One turn moves every row onto another: examples first, then more rows asked
z117: [-.15, -.09, -.15, .06, .10, .32, -.02, .06, .06, -.19, .18, -.03, .02, -.06, -.03]
z953: [-.42, .11, -.10, -.15, .04, .02, -.03, .13, .01, .00, .20, -.04, .02, .05, .04]
z386: [-.11, -.06, -.03, -.08, .13, .06, -.10, .14, -.08, .04, .34, -.09, .10, -.15, .19]
z245: [-.32, -.07, .08, -.16, .12, .00, -.01, -.03, .12, .16, -.02, -.14, .06, .11, .11]
z25: [-.23, .18, -.15, .00, .22, .06, -.08, .14, -.07, -.04, .04, .05, .11, -.14, .11]
z325: [-.33, -.12, .10, -.12, .12, .05, -.14, .25, .07, -.10, -.03, .03, .20, .04, .11]
z230: [-.19, .11, -.19, .04, .25, .11, -.06, .16, -.12, -.08, .04, .04, .12, -.11, .07]
z118: [-.03, -.13, -.06, .03, .10, .26, -.19, .12, .08, .05, .07, -.18, -.01, -.15, .15]
z672: [-.36, -.14, -.03, -.21, .08, .07, -.09, -.06, .07, .04, .26, -.03, .03, -.13, .16]
z271: [-.27, -.10, -.02, -.12, -.02, .04, -.07, .03, .10, .03, .26, .01, -.10, -.09, .26]
z550: [-.06, -.08, -.03, .07, .08, .27, -.19, .12, .03, .04, .10, -.24, -.03, -.08, .13]
z254: [-.13, -.11, -.18, .13, .12, -.08, -.06, .06, .22, -.13, .00, -.09, .12, .02, .07]
z857: [-.18, -.13, -.06, -.20, .05, .15, -.04, .05, -.04, -.05, -.11, -.10, .14, .09, .28]
z396: [-.14, -.11, .01, -.23, .00, .12, -.08, .07, -.06, -.05, .00, -.04, .14, .09, .27]
z769: [-.28, -.07, .04, .01, .24, .14, .10, .01, .11, .03, .03, .08, -.01, .17, -.03]
z863: [-.34, -.22, -.15, -.23, .13, .03, -.09, .04, .07, .05, .17, -.16, -.03, -.14, .09]
z41: [-.13, -.12, -.04, -.20, .05, .09, -.07, .07, -.09, -.10, -.02, -.11, .14, .06, .29]
z873: [-.11, -.28, -.03, .03, .11, .03, -.07, -.10, .09, .07, -.04, -.02, .13, -.15, .07]
z615: [-.14, -.12, -.13, .07, .15, -.06, -.10, .08, .26, -.08, -.03, -.01, .20, .03, .03]
z892: [-.31, -.03, .06, .02, .18, .09, -.06, .04, -.02, .05, .05, .00, -.02, .12, -.18]
z770: [-.33, -.03, .04, .12, .26, .11, .02, -.05, -.01, -.03, .06, -.06, .00, .16, -.02]
z931: [-.31, -.26, -.10, -.12, .02, .03, -.03, .11, .08, .09, .27, -.04, -.06, -.08, .13]
z328: [-.12, -.08, -.10, .13, .12, -.05, -.12, .06, .22, -.13, -.02, -.02, .17, .06, .09]
z508: [-.05, .01, -.04, -.11, .19, .04, -.02, .15, -.12, .08, .27, -.02, .11, .03, .14]
z207: [-.28, -.01, -.06, .00, .16, .13, -.05, .09, .08, .14, -.04, .09, .00, .18, -.08]
z247: [-.23, -.03, -.08, .03, .05, .18, .09, .01, -.04, .16, .14, -.13, -.15, .00, .02]
z265: [-.21, .12, -.13, .07, .22, .08, -.02, .13, -.14, -.09, .11, .06, .11, -.11, .07]
z666: [-.11, -.12, -.08, .11, .17, .24, .00, .09, .08, -.15, .07, -.08, .07, .07, -.14]
z917: [-.14, -.30, -.13, -.12, .02, .03, -.05, -.02, .11, .04, .05, .00, .17, -.15, .17]
z606: [-.42, -.14, -.09, .07, .09, .08, .03, .01, .27, .01, .06, -.09, -.03, -.10, .06]
z664: [-.07, -.19, -.04, .03, .13, .28, -.14, .11, .04, .03, .10, -.23, -.01, -.14, .10]
z429: [-.26, .01, .13, -.04, .16, .13, -.06, .17, -.01, -.08, -.08, .11, .17, .06, .05]

z328 -> z41
z254 -> z857
Where do these go?
z271 -> z770
z247 -> z606
z917 -> z429
z664 -> z615
z672 -> z892
z117 -> z873

One turn moves every row onto another: examples first, then more rows asked
z500: [.00, .04, -.16, -.17, .24, .00, -.03, -.26, -.04, .05, .06, -.26, .15, .07, -.03, -.19, -.11]
z925: [-.01, .09, .07, -.12, .28, .24, -.17, -.18, .13, .00, -.07, -.14, .28, .09, -.05, -.10, -.11]
z476: [.03, .07, .11, .02, .22, .05, .00, -.14, .02, .11, -.16, .06, -.19, .00, .02, -.30, .04]
z688: [-.03, .04, -.09, -.19, .20, .06, -.09, -.23, .11, -.03, -.12, -.11, .24, .14, .04, -.02, -.13]
z292: [.01, .12, .10, .09, .26, .29, -.10, -.07, .03, .08, -.07, .01, .03, .08, .06, -.46, .02]
z371: [.10, .07, .13, .11, .23, .10, -.13, .08, -.09, -.09, -.20, -.13, .04, .17, -.03, -.26, -.03]
z947: [-.03, .15, .01, .19, .14, .10, -.16, -.04, -.06, .08, -.08, -.02, -.04, -.03, .03, -.44, .03]
z679: [-.04, .07, -.11, .05, .06, -.01, -.06, -.14, -.06, .07, -.03, .09, -.08, .00, .10, -.39, .06]
z334: [.02, .14, -.07, -.19, .16, -.03, .09, -.24, -.02, .05, .04, -.15, .12, -.09, .05, -.13, -.01]
z515: [-.11, .17, .07, -.06, .42, .04, -.13, -.06, -.03, -.10, -.02, -.06, .19, -.14, -.03, -.14, .02]
z909: [-.05, .10, -.10, -.06, .25, .13, -.20, -.27, .13, -.16, .04, -.12, .26, .10, -.06, -.14, .09]
z551: [.07, .00, -.10, .09, .13, .02, .01, -.18, .11, .15, -.06, -.06, -.02, .30, -.01, -.26, .11]
z865: [-.11, .11, .11, .14, .14, .08, -.09, .11, .11, .07, -.11, .12, .12, .06, .00, -.31, .05]
z989: [-.11, .00, .05, .10, .24, .17, -.20, .01, .14, .05, -.03, .07, .10, .19, -.11, -.37, .01]
z91: [-.06, .11, .18, .01, .26, -.05, -.05, .04, -.17, -.01, -.18, -.07, .11, .00, .12, -.29, -.04]
z941: [.04, .00, .15, .15, .16, -.02, -.11, .00, .12, .10, -.10, -.03, -.09, -.04, .03, -.23, .00]
z750: [-.03, .01, -.10, -.20, .11, -.01, -.13, -.29, -.02, .00, .02, .02, .18, .04, .04, -.03, -.01]
z374: [-.12, .19, -.20, -.13, .27, .07, -.05, -.24, .04, -.11, -.08, -.15, .24, .15, -.11, -.21, .00]
z787: [.07, -.06, -.11, -.03, .29, .20, -.19, -.01, -.04, .04, .02, -.09, .04, .26, -.08, -.27, -.06]
z992: [.02, .08, .18, .10, .18, .04, -.15, -.06, .12, -.04, .00, -.02, .05, -.18, .03, -.12, .00]
z605: [-.04, -.01, -.16, -.13, .29, -.03, -.12, -.32, .04, .06, .11, -.08, .15, .17, -.07, -.31, .00]
z216: [-.04, .20, .13, .06, .28, .20, -.33, -.14, -.04, .07, -.03, -.15, .11, .11, -.11, -.17, .01]
z543: [-.02, .12, .06, -.06, .23, -.14, -.21, -.12, -.09, -.05, -.03, -.23, .26, .16, -.10, -.11, .02]
z944: [.02, -.02, .05, .13, .24, -.04, .11, .01, -.03, -.02, -.21, -.07, .08, .15, .08, -.39, .03]
z424: [-.08, .06, -.04, .00, .20, -.20, -.09, -.30, -.06, -.05, -.17, -.15, .25, .12, .10, -.21, .05]
z112: [-.02, .12, .19, .01, .16, .18, .03, .07, .06, .04, -.03, .04, .06, -.04, -.01, -.19, .11]
z182: [.07, -.02, -.08, .04, .12, -.03, -.13, -.18, -.05, -.01, -.07, -.18, .30, .32, -.01, -.23, .00]
z266: [.03, -.02, -.17, -.02, .19, -.03, .08, -.19, .05, -.04, -.16, .07, .07, .04, .21, -.22, .03]
z503: [-.08, .10, -.21, -.13, .24, .11, -.03, -.27, .06, .03, -.14, -.08, .05, .26, -.09, -.33, .04]
z724: [-.12, .20, .08, .02, .17, -.06, .04, -.20, .00, .11, -.04, .03, .24, -.08, .15, -.16, .08]

z515 -> z216
z941 -> z688
z424 -> z91
Where do these go?
z989 -> z503
z112 -> z909

